rotation ticks, each row followed by its count of ticks:
The counts run from 0 to 349.
[149 100 138 131  97 147 164 100 129 101  91 104 107 124 106 135 136 144
 166  81 138 110 169 127 114 130 104 154 128 128 101 132 145 183 165 139
 103  65]  211
[164 108 135 125 112 151 142 145 146 134 113  91  81  95 102 188 126 151
 155 112 193 151 103 141 117 130 149 132 102 142 142 110 142 118  94 152
 158 157]  35
[172 138 119 176 140 151  90 147 178 154 165 107 106 144 132 158 123 113
 123 129 100 185 100 113 184 143 148 158 107 109 133 109 118 140 129 111
 152 129]  270
[ 93 116 108 134 135 145 121 116 132 153 119  76 118 113 132 158  86  68
 154 113  99 117 136  68  81  81 116 134 148 102 156 141  99 107 120 121
 125 119]  161
[100 112 105 129 166 150 112 138 156 114 100  99 127  86  99 149  61 114
 139 140 142 142 105 127  83 130 154 105 110 110 186 150 110 114 102 132
 133 174]  347
[140 128 133 148 165 146  88 157 171 120 178 133 113 102 135 126 109 118
 156 130 102 137 122 131 133 114 168 146  88 106 110 170 119 165 121  59
 122 114]  83
[124  78 106 106 135 159 130  97  62 108 108 108 105 131 136 145 106 140
 171 108  89 129 171 142 134 133 113 203 139 125 132  95 124 135 115 132
 113 126]  181
[143 128 123 164  88 129 139  98 138 117 113 116 104 150 115 134 133 147
 125  91 133 124 150 115 131 141 104 151 128 100  96 139 131 174 191 159
 100  51]  209
[ 93  90  91 138 148 169 126 107 134 138 103  90 148 131 173 176  93 139
 145  74 133 120 143 128 145  79 105 189 154 118 114 115 128 143 111 123
 120 123]  192
[ 95 141 105 137 141 113  99 122 170 112 147 162 134 118 105 159 107 137
 109  93 116 121  82 161  46 108 122 119  93 105 143 130 142 122 173 123
 104 147]  122
[164 136 127 162 108 139 108 168 176 112 173 137  89 129 162 118 141 109
 118 115  93 111  88 102 127 124 160 150  86 121 149 164  99 163 135 121
 150  82]  281
[143 127  99 162 111 143 115 103 184 148 123 103 118 157 152 169 131 169
 114  78 134 154 120 129 156 120 115 170 120  76  98 125 131 174 142 145
 120 118]  1
[ 90 155 158 169 118 147 120 129  88  69 168 106 110 144 130 139  98 194
  94 155 128 117 131 161 138 115 146 155 101 130 126 167 129 132 144 130
 139 150]  105
[ 85 143 120 168 107 138 150 107 125  81 137 103 138 150  70 122  76 104
 105 169 128 115 160 142 102 149 112 124 114 110 156 164 117 122 194 142
 142 124]  136
[160 128 157 147 116 142 108 146  94  66 155 131  73 120 129  97 134 161
 130 145 115 110 138 138 142 142 184 159  88 147 115 165 108 179 126 119
 133 108]  292
[128 137 139 153 164 157  80 157 176 130 182 121 115 116 139 137 106 103
 145 133  96 139 113 113 146 100 170 138 111 107 103 162 125 164 135  58
 121 114]  82
[137 136 186 147 140 168 103 120  96  69 129 110  80 122 118 133 116 174
 145 157 108 124 141 134 145 108 170 157 132 168 102 122 146 166 124  78
 126 131]  296
[174  99 106 147 124 159 129 138 132 113 142 118 103 126 101 144 117 112
 140 154 142 161 138 153 199 168 167 177 104 161 152 115 107 141 102 139
 170 136]  261
[125 117 134 151  97 136 125 100 153 146 149  82 113 141 113 185 118 123
 120 111 207 169 150 120 150 110 131 123 121 125  88 141 142 156 127 170
 133 148]  228
[188 115 103 135  63 129 150 138 127 117 154 136  78 140 107 144 149  87
 127 128 147 122 117 133 125 158 146 153  83 157 167 119 117 114 147 164
 169  94]  250
[136 101 101 118 116 146 113  89 155 124 119 142 136 130 123 136 123 103
 156  78 137 118 157 122 111 109 121 156 135 125  73 134 148 192 164 123
  85  75]  205
[ 85 124 148 157 155 152 137 128  97  67 137  92 121 106 119 145  96 189
 127 139 148 112 147 175 128 105 148 152 109 135 111 158 133 127 120 101
 137 157]  107
[103 116 111 117 118 121 136 121 141  73 131 156 148 127  75 128  95  80
 121 135 125  96 138 154  62 137 138 127  99 137 165 157 134 139 187 145
 112 140]  133
[ 95  71  84 117 142 159 121 109 145 141 109 114 145 123 174 171  94 131
 144  75 134 122 138 133 132  80 122 191 142 131 115 120 127 159  98 131
 108 128]  193
[130  93 140 120 101 139 107 112 133 122 118 113 110 126 112 176 103 136
 128  91 197 152 124 129 114 116 147 143 129 162 122 130 151 168 114 209
 118 164]  225
[153 114 108 176 109 122 108 112 148 161 112 110  77 109 103 173 104 147
 131  92 197 168  95 117 117 114 142 110 115 138 115 123 123 130  87 176
 131 116]  232
[167 119 101 176 137 157 100 132 129 128 129 112  83 137 115 158  99 134
 119 142 114 171  90 126 187 158 161 154 120 166 163  90 120 132 102 140
 170 113]  263
[162 130 143 130 135 154 104 154 193 121 165 122 118 122 159 148 143  71
 150 111  92 124 111 100 134  93 155 150 109 140 126 130 133 162 134  73
 135 111]  278
[124 151 144 160 165 156  57 149 163 138 177 117 122 124 149 142  96 106
 127 136  94 150  96  97 141  95 169 135 119 117 119 149 135 156 137  76
 128 123]  81
[124 122 133 170 175 182 109 167 163 121 140  82 116 105 138 145  84 140
 139 138 119 140 110 122 174 115 158 152 121 135 143 153 122 138 100  75
 159 123]  76
[ 87 143 155 171 127 147 137 127  87  74 151  93 118 128 119 147  89 197
 113 152 145 120 154 167 143 106 138 156 113 128 115 166 130 124 139 107
 141 154]  106
[103 124  99 135 112 139  97  79  60 129 126 122  90 150 123 127  94  78
 134 137  78 106 136  89  97 106 129 162 153 119 136 115 108 112 149 138
 108  80]  172
[158 131 118 182 146 171  96 131 138 136 123 100  96 143 114 167 103 119
 122 146 116 174 105 125 190 137 157 159 143 163 150  86 133 134 106 123
 167 118]  264
[114 110 104 146 121 151 107  88 149 133 108 135 126 142 129 144 120 108
 137  77 131 118 150 112 111  93 122 146 155 127  68 133 151 179 168 119
  89  63]  204
[151 140 144 151 140 163  97 154 195 142 157 109 110 124 158 161 131  88
 140 107  79 128  95  84 135  86 153 149 123 140 135 115 143 154 141  76
 148 108]  277
[ 94 129 128 145 139 132 103  94 102  92 104 116 132 143  60 137  63 111
 113 165 105 144 128 133  97 152 132 117 146 137 180 117 132 125 162 171
 121 147]  141
[166 141 157 157  83 149 116 105 108 113  94  89  68 137  85 147 126 173
 123 133 174 150 111 117 128 149 149 130 132 148 120 112 161 144 141 176
 140 110]  25
[131 127 160 138 142 195 107 153 137 113 149  92 119 141 141 169 100 120
 125 149  95 149  97 118 175 123 156 165 140 160 169 101 153 137 141 110
 159 150]  69
